One vector is turned by the same rotation once a tick. Each row is the vector after some number of ticks, and that number follows the row.
The counts run from 0 to 950.
4 -13 43 2 7 0 -41 -31 6 -8 -29 -7 3 -34 -17 10 34 -22 -6 39 -12 -17 -10 -25 -13 20 -31 16 18 -7 53 15 -24 3 6 -3 -20 -5 45 -31 14 -20 | 480
20 -27 2 13 -2 20 -39 -47 3 -11 -34 -27 -8 -22 -9 11 33 14 -13 -4 34 11 15 -12 -30 -25 -36 -11 12 -27 -4 15 2 -8 -14 -32 17 -13 38 17 -44 -2 | 461
4 -30 39 -11 3 -12 -30 -27 -9 12 -14 -7 -5 -25 -22 7 18 1 -6 27 6 -36 31 -19 -14 -23 -24 8 19 22 26 55 -64 0 -8 -11 -5 -9 32 -18 15 16 | 854
-19 8 20 -19 -18 -10 -26 41 24 -25 16 -33 -15 -48 -12 23 31 16 -22 19 31 -25 -20 -27 7 -44 -2 -11 -28 1 -7 -9 11 -6 -60 -10 22 -13 7 17 16 16 | 633
1 1 41 -38 -27 -5 -30 -21 -12 -12 -36 1 -38 -25 -34 -8 4 1 24 -4 -24 -28 -48 2 1 -20 -18 23 -14 24 23 19 14 -30 -9 -6 -22 7 22 -43 34 -3 | 45
4 2 16 12 13 -44 -19 32 -24 23 8 -20 -18 -42 -30 9 49 18 -13 32 19 8 18 7 -6 -24 -17 1 -21 -43 -1 -6 -32 2 -28 -12 12 -30 38 -9 28 7 | 750
-38 33 13 1 -34 -15 15 -13 -2 0 44 -42 7 -11 -38 0 19 15 -3 -9 -5 23 8 -15 -12 -51 -15 0 -3 2 24 11 -27 13 -54 -30 35 -14 16 -16 -3 -7 | 138
7 2 -9 -18 3 -7 29 -9 -30 -8 6 0 -36 -19 -30 -6 16 10 5 -6 2 -25 11 26 5 -52 3 -7 -45 30 13 5 -43 8 -48 -16 11 -27 25 11 48 11 | 59
12 19 46 -11 -9 8 -40 -46 -8 -10 -17 -26 -13 -39 -20 31 -1 -17 6 -3 5 -8 5 -11 -12 -25 -4 24 49 0 44 -7 -14 7 1 -12 -13 7 36 -16 -26 -41 | 657
19 2 -6 -10 8 -16 10 5 -39 -9 -12 -27 -40 -25 -54 4 26 2 12 0 -7 12 36 6 -4 -23 -10 -8 25 -32 -33 11 -4 22 -65 -30 28 -11 45 -16 4 -1 | 574
-46 -4 6 -27 7 -1 7 -3 -10 24 7 -15 -52 -9 -28 -17 32 24 -1 2 -6 -4 2 44 13 -47 -6 23 -49 -23 8 32 8 -15 -40 -26 20 -24 19 -8 22 3 | 313
-9 -8 14 32 -7 25 -4 -20 -10 -9 -9 -7 2 -51 -40 7 28 1 15 -6 -2 14 21 15 54 0 18 14 25 -23 13 24 48 6 -25 0 4 -9 57 17 15 -34 | 470
7 -16 36 -45 -20 -11 -6 11 -34 -6 -19 23 -28 -38 -61 0 -17 6 14 -2 12 -24 3 11 7 -46 -1 1 -13 40 9 34 -16 -13 -24 -10 -17 -7 8 -4 37 26 | 416
30 -12 11 -20 -6 -7 -6 -31 0 -35 -20 -7 8 -34 -13 -4 12 13 4 12 42 2 58 -13 8 -32 -26 -10 -3 7 -2 38 -15 16 -47 -19 27 -21 12 48 7 14 | 713
6 3 12 16 -25 -15 -18 7 -18 -2 -12 -18 -4 -45 -19 19 11 17 14 -26 15 37 6 33 39 -45 25 -1 31 -9 -15 -7 19 -13 -24 -21 15 -14 59 10 -12 -17 | 647
10 -17 -13 16 -22 -23 3 -17 -13 -2 -14 19 11 -33 -23 -31 47 12 28 -4 -4 30 17 24 28 -12 -6 -9 -28 9 32 21 -25 -10 -8 -6 3 -41 46 24 60 4 | 609
29 15 31 -42 -25 -34 -31 -7 -1 -18 -41 -6 25 -8 -15 14 6 -17 -2 3 25 11 -26 -27 -1 -32 -11 -15 8 40 20 -23 -36 6 -29 -40 4 -5 20 -13 27 -27 | 518
-40 -22 50 0 3 20 -6 -12 14 -3 -19 -4 15 -44 -47 5 26 9 -21 26 12 -20 -13 4 22 4 11 25 10 2 48 47 24 1 -20 -9 -8 2 34 -18 21 -18 | 847
-29 -37 63 -19 -20 13 -6 -17 19 -17 -15 1 -11 -28 -7 -27 7 -24 6 21 -34 -1 -18 -26 30 -4 -46 2 9 26 36 60 -6 1 -12 3 -8 4 14 -21 -10 -3 | 227
-17 -23 21 17 -6 32 0 -21 -17 6 -4 -40 -46 -12 -29 1 11 8 -18 -13 -1 -12 2 -6 9 -46 -30 -8 4 -26 -35 36 12 -2 -48 -23 19 -16 27 -3 -41 -9 | 206
-28 10 -18 12 -36 9 -5 -23 14 -34 26 -9 -7 -32 -12 -10 43 -3 31 -17 -35 -18 -23 -36 -5 -23 -1 -3 -16 42 38 -1 -23 5 -38 4 19 -19 34 8 38 -3 | 616
-56 18 6 -5 -40 -3 -7 16 14 3 22 -6 4 -6 -25 -9 30 -20 0 -16 -16 46 -29 0 31 -45 2 -6 -8 4 32 -2 13 -7 -38 -26 21 -28 20 -4 23 -42 | 509
-12 4 2 -63 -3 5 -16 32 18 -52 -11 -14 -50 -48 -8 -1 41 8 6 9 4 -17 -27 -15 -7 -16 7 8 -38 2 4 -11 32 -8 -45 -9 5 -4 17 -4 24 24 | 811
31 -30 -4 41 -6 18 -23 -41 -18 -27 -40 12 7 -37 -36 10 17 -1 7 -14 21 -11 2 -18 4 -30 -21 -36 -4 20 -2 9 -12 7 -38 -8 15 -28 50 40 8 -5 | 717
-34 -34 61 -30 -16 11 -2 -23 25 -7 -18 -8 -1 -17 3 -20 10 -18 -6 27 -23 -5 -7 -22 45 -12 -35 13 4 26 39 64 -19 -3 -7 -4 -5 -5 20 -10 6 -16 | 228
-45 33 9 -22 -47 0 -9 2 26 7 21 -14 13 -2 -21 -7 38 -5 8 -10 -9 40 -23 -11 29 -39 0 9 -10 -3 33 5 18 -2 -35 -32 19 -22 16 -7 28 -44 | 510
-16 2 5 -46 8 20 -11 0 34 -52 -2 -33 -44 -32 14 10 34 6 -17 15 13 -48 -28 -13 -11 -24 0 2 -38 23 13 -4 -8 15 -50 -15 24 5 17 2 4 11 | 813
-36 -45 29 -14 -9 -13 -27 31 6 33 -11 14 -21 -25 -25 -7 43 9 2 13 -1 -6 2 15 35 -22 15 23 -2 7 -1 48 -12 -37 -9 -9 3 -26 42 -14 36 14 | 489
-1 -12 15 -39 -12 18 -44 -25 39 -48 -47 -20 0 -21 6 2 21 10 -9 -3 26 -10 -30 -23 -17 -19 -20 0 -11 13 -8 14 37 -5 -32 -33 14 4 22 5 -12 -2 | 84
-15 21 43 -15 -31 -9 0 9 -6 10 17 -35 -9 -4 -10 10 20 -20 -3 1 -7 62 17 -29 25 -45 -6 -2 41 -21 19 11 -26 6 -17 -27 3 -12 31 -11 -19 -44 | 764
-40 16 12 0 -34 -29 8 7 -4 10 28 -29 -1 -30 -35 -32 29 23 4 -7 -16 39 -4 13 4 -38 -27 1 -16 -16 2 13 -1 -2 -50 -34 35 -17 21 -16 3 10 | 136
-16 -19 -1 24 -25 32 7 -30 4 -11 3 -4 -31 -45 0 -1 19 22 -1 -32 4 3 -17 36 18 -43 19 -2 -43 20 46 1 -14 -22 1 11 -14 -28 47 30 -7 -8 | 171
16 -24 9 -42 15 22 1 24 15 -20 -36 -13 -16 -9 11 13 35 -25 -38 15 51 9 -1 -14 35 -35 19 -24 -6 3 -2 4 -10 13 -29 -21 -12 -22 42 28 17 -33 | 448
-18 34 -1 -10 -27 -20 -15 -14 2 -2 39 -14 -18 -16 -27 -15 42 -13 34 17 -30 19 21 -33 -6 -28 -35 14 -21 -19 43 15 -25 9 -29 -13 12 -34 8 2 38 -10 | 870
14 9 -19 -40 -15 16 14 -23 6 -24 -21 -30 -10 19 23 -8 43 -20 -2 -18 12 50 4 -6 21 -26 8 -10 1 2 28 -9 -12 15 -17 -37 -8 -27 46 6 14 -56 | 72
-19 10 33 -58 -12 16 27 -25 19 -46 -3 -19 14 -13 -22 -7 14 0 -22 20 30 15 2 -26 -8 -15 -25 -7 -8 7 39 40 10 24 -42 -38 -1 3 0 4 11 -17 | 335
-10 0 -9 -3 -43 14 -47 -4 23 -21 3 0 -21 -18 11 3 59 -22 18 -8 -17 17 -23 -55 -33 -17 -14 -7 -9 12 43 -7 -14 -21 -4 -4 -3 -28 38 -3 16 -13 | 619
3 -30 10 -9 -10 -27 11 14 -26 -3 -2 12 -4 -34 -41 -22 30 24 9 10 7 -17 3 -5 1 -11 -8 -9 -26 37 13 42 -44 -3 -32 -8 -3 -25 35 -4 57 35 | 237
18 -14 9 4 20 -9 -22 -28 -29 24 -23 5 -60 1 -29 7 23 -23 10 10 -7 -19 5 23 -17 -50 -34 -2 -22 -5 24 10 -64 -2 -8 -14 -2 -33 35 4 13 -8 | 678
